In the data rows, 128 means zero.
Some points, each followed by its number:
[104 149 136 176 107 175 152 200 127 103 171 156] 0
[104 112 152 103  99 100 177 197 117 137 200 192] 1
[106 208 102 154 159 131  98 100 100 175 139  98] 2
[115 165 102 131 108 135 102 188 192 105 178 107] 3
[111 225 200 208 154 154 129 141 100 108 135 186] 4
[139  99 110  98 156 100 156 164 131 178  99 104] 5
[184 157  99 113 163 156  98 100 150 170  99  98] 6
[107 147 104 104 125 133 111 105 100 139 106 106] 7
[129 143 185 179 145 108 132 100 100 141 107 114] 8
[128 152 100 111 158 180 137 102 100 129  99  98] 9
[124  99  98 133  99 100  98 100 106 121 135  99] 10
[122  99  98  98  99 100 154 159 105 172 115 106] 11
[110 106 110 107 114 127 104 104 100 166 107 101] 12
[210 155  98 132 170 134  98 100 148 101 128  98] 13
[225 108 143 101 148 120 162 107 161 104 102 165] 14
[104 159  98 117 122 118  98 163 104 103 169 114] 15
[106 103  98 106 104 103 159 180 197 145 125  98] 16
[146  99  98  98  99 178 154 100 195 124  99 122] 17
[107  99 101 102 100 104 113 173 135 194 153 126] 18
[104 147 127 161  99 100  98 124 100 102 174 150] 19
[147 127 102 203 140 155  98 100 100 107 130  98] 20
[112 169 149 163 168 100 115 135 100 119 130 114] 21
[132 125  98 135 137 100 111 137 179 109 143 107] 22
[128  99 124 114 131 166 109 100 115 123  99 100] 23
[138  99  98  98 106 100 101 110 178 146  99 106] 24
[114 151  98 167 142 118  98 100 100 115 137  98] 25
[104 158 143 186 108 176 152 204 121 101 177 160] 26
[104 218 131 187  99 100 109 190 100 101 215 169] 27
[136 173 199 178 185 186 161 125 100 101  99 174] 28
[104  99 130 102  99 100 158 204 119 203 171 114] 29
[104 134  98 116 135 145 129 133 100 154 146  98] 30
[158 100 109 108 142 118  99 102 146 147 108  98] 31
[130 175  98 139 206 119  98 100 100 101  99  98] 32
[154  99 168 129 141 133 190 132 100 127 122 193] 33
[137  99 115 114 162 147 164 130 124 176 100 124] 34
[104  99  98  98 109 142  98 121 100 135  99  98] 35
[163 100 108 107 145 120  98 100 144 150 109  98] 36
[157 130  98 118 135 202  98 100 152 140 142 104] 37
[104 226 136 220 171 144  98 159 100 101 217 168] 38
[139  99 117 114 120 161 100 100 113 127 105 106] 39
[122  99  98  98  99 117  98 154 209 125 152 122] 40
[198  99  99  98 117 113 137 100 210 162  99 139] 41
[151  99  98  98  99 173 149 100 195 124 106 123] 42
[133 110 152 113 144 135 146 138 134 156  99  98] 43
[104 177 138 145  99 100 144 162 132 101 205 194] 44
[111 114  99 107 156 144  98 100 145 138  99  98] 45
[106 170 135 156 130 219 107 118 100 101 138 124] 46
[104 174 172 218  99 100  98 169 100 101 214 176] 47
[136  99 145 137 111 182  98 100 119 128  99 115] 48
[106 146  98  98 128 133 111 100 100 143  99  98] 49
[105  99 121 110  99 100  98 139 174 146 151 127] 50
[105 103 123 111  99 100 105 145 169 144 151 126] 51
[112 106 146 140 104 100 129 176 107 104 170 176] 52
[104  99  98  98  99 100 151 196 128 172  99  98] 53
[157  99 170  98 207 153 188 100 166 137  99 117] 54
[113 100 117  98  99 101 133 100 202 102 111 126] 55
[143 177  98 197 162 100  98 100 135 101 211 113] 56
[157 135  98 122  99 126  98 115 150 176 174 117] 57
[170 152 100 181 145 126  98 100 101 128 138  98] 58
[148 135 145 100 174 138 147 111 116 101 104 135] 59
[136 139 183 159 104 120 103 137 104 101 152 164] 60
[106 142 107 123 131 108 100 100 100 135  99 100] 61
[154 100 101  98 114 188  98 102 142 120 113 100] 62
[104 135 112  98 114 105 158 147 100 207  99  98] 63
[137 103 106  98 159 137 153 164 102 138 107  98] 64
[148 201 195 201 129 126 118 100 109 106 168 165] 65
[107 174 109 191 128 103  98 163 103 106 218 176] 66
[114 117 129 100 181 123 111 100 106 177  99  98] 67
New points follow, each followed by the numbers of its two nearest points above, smallest number first.
[139 201 194 201 127 117 115 100 109 105 170 160] 4 65
[145 114  98 144  99 100  98 100 122 127 102  98] 10 61
[104  99  98 101  99 100 115 181 138 200 158 129] 18 29
[108 131 168 154  99 100 165 168 107 108 163 174] 44 52
[122 135 122 101 181 117 117 100 100 143  99  98] 61 67
[141  99 137  98 112 100 170 100 127 148  99 123] 34 43
[152 136 122 117 181 170 142 100 100 152  99  98] 9 34
[136 103 104 103 105 100 108 115 171 145 103 115] 24 31
[110 214 191 198 149 149 132 140 101 118 132 178] 4 65
[111 218 192 198 149 149 126 137 107 108 134 180] 4 65
[184  99  98 112  99 100  98 100 103 161 161 141] 10 57
[104  99  98  98  99 126 101 104 100 171 108  98] 12 35
[139 170  98 188 157 100 101 106 132 106 201 112] 25 56
[126 135 128 105 180 120 119 101 100 139 100 106] 61 67
[142 170  98 188 158 103  98 100 132 108 201 112] 56 58
[236 100 139  98 144 118 161 100 166 107  99 165] 14 41
[116 130  98 127 202 100  98 100 109 101  99  98] 32 61
[114  99 153  98  99 168 176 131 111 124 118 176] 33 34
[121 104 117 105 154 156 171 193 106 126 106 104] 43 64
[105  99  98 101  99 124 101 104 100 169 108  98] 12 35
[141 122 109 145 105 104  98 100 194 101 149 129] 22 55
[209 116 110 123 176 175  98 100 166 101  99 127] 6 13
[237  99 143  98 148 119 165 100 166 104  99 169] 14 41
[105 173 139 145  99 104 142 160 130 101 202 195] 44 52
[112 165  99 134  99 135  98 188 190 105 179 105] 3 22
[104 105 150 143  99 100 132 183 100 101 177 183] 1 52
[107  99  98  98  99 124 101 104 104 168 110 101] 12 35
[104 142  98 116 128 100  98 100 100 132  99  98] 7 61
[107 101  98  98 102 104 100 100 100 161 100 102] 12 35
[109 102 135 103 111 109 156 195 118 196 164 113] 18 29
[104 103  98  98 103 128 101 104 104 171 107  98] 12 35
[128  99 108 100 104 100  98 100 165 123 127 121] 24 50
[176 152 100 112 158 158 104 104 146 172  99  98] 6 36
[104 106  98 100 102 109 194 155 100 167 102 142] 11 63
[159  99 101  98 116 196  98 100 137 122 113 100] 39 62
[125 152 109 164 104 156  98 118 121 101 164 159] 19 60
[104 133  98 114 134 143 134 137 100 150 142  98] 7 30
[132 111 157 114 149 138 150 142 129 161  99  98] 34 43
[104 218 115 209 158 153  99 190 101 105 201 160] 38 66
[115 156  98 174 147 119  98 100 100 111 141  98] 25 58
[104 116  98  98 119 100 115 110 100 183  99  98] 12 49
[124  99 100  99 101 115 100 100 191 103 132 135] 40 55
[132 139 177 172 141 107 131 100 108 140 110 118] 8 21
[104 135  98 108 147 190 123 140 100 122  99  98] 9 23
[139 166 190 171 177 178 155 123 108 104 105 170] 4 28
[115 129 102 127 194 107 103 107 108 104 103 102] 32 61
[127 139 178 172 141 114 136 106 101 140 109 117] 8 21
[120 172 237 167 175 197 168 121 101 101 129 191] 4 28
[172  99 100 107 106 164  98 100 174 101 104 101] 42 62
[115  99  98  98 107 100 137 100 181 119 116 132] 24 55
[104 105 117 113 104 125 112 100 204 101 124 123] 40 55
[109 100  98 106 100 100 113 173 140 193 153 126] 18 51
[135 159 230 139 213 175 205 124 100 101  99 156] 28 59
[122 173 246 166 182 205 172 115 100 101 122 193] 4 28
[155 162 151 110 174 163 158 115 100 103 104 146] 9 59
[253 128 112 139 207 179  98 100 157 104  99 101] 6 13
[115 112 103 106 155 141  99 100 147 137  99  99] 31 45
[120 130 208 106 132 134 195 153 113 109 126 177] 33 59
[106 114 207 145 126 111 215 154 100 101 141 189] 33 52
[137 211 204 211 129 119 117 100 100 101 175 166] 4 65
[121  99 113  98 155 153 178 200 106 128  99  98] 5 64
[143 124 101 194 137 150  99 100 107 115 129  98] 20 58
[106 198 102 149 154 128  98 106 106 177 139 100] 2 25
[107 107 109 105 119 121 116 103 180 101 105 104] 24 55
[135 106 116  99 157 137 157 163 103 135 109 106] 43 64
[116 105 109 105 107 104 138 101 174 117 117 135] 24 55
[200 121 111 126 172 179  98 101 160 101 103 127] 13 37
[113 146 138 144 118 154 163 161 100 115 130 142] 0 26
[104 180  99 135 105 100 129 175 124 101 182 133] 15 44
[122 123  98 149 127 100  98 100 157 101 108  98] 10 22
[104 106  98  98 110 100  98 100 100 155 122  98] 10 12
[104 117 104 110 100 110 108 122 101 162 123 109] 12 35
[104 105 136 136  99 126 159 146 111 107 126 185] 33 52
[110 146 112 117 134 121  98 137 174 101 117  98] 22 45
[104 172  98 134  99 137  98 197 195 101 186 103] 3 15
[104 106 104  98 102 100 116 181 112 190 151  98] 18 29
[107 112 197 141 127 114 213 152 100 108 137 181] 33 52
[104 174 109 190 127 100  98 161 100 107 217 176] 27 66
[115  99  98  98  99 105  99 106 109 195  99  98] 12 35
[131 119 170 146 146 135 160 141 100 101 155 182] 33 60
[104  99 117 112  99 120 114 100 207 101 126 126] 40 55
[104 100  98  98  99 100 116 107 165 192 117 103] 24 50
[108 117 128  98 174 123 110 102 109 179 101  98] 12 67
[147  99 134  98 113 101 167 100 135 149  99 125] 34 43
[134 159 173 173 154 195 110 112 102 152 119 128] 8 46
[138 120 108 141 104 104 105 104 186 110 148 127] 22 50
[106 172 167 215 102 101  98 164 100 101 213 176] 47 66
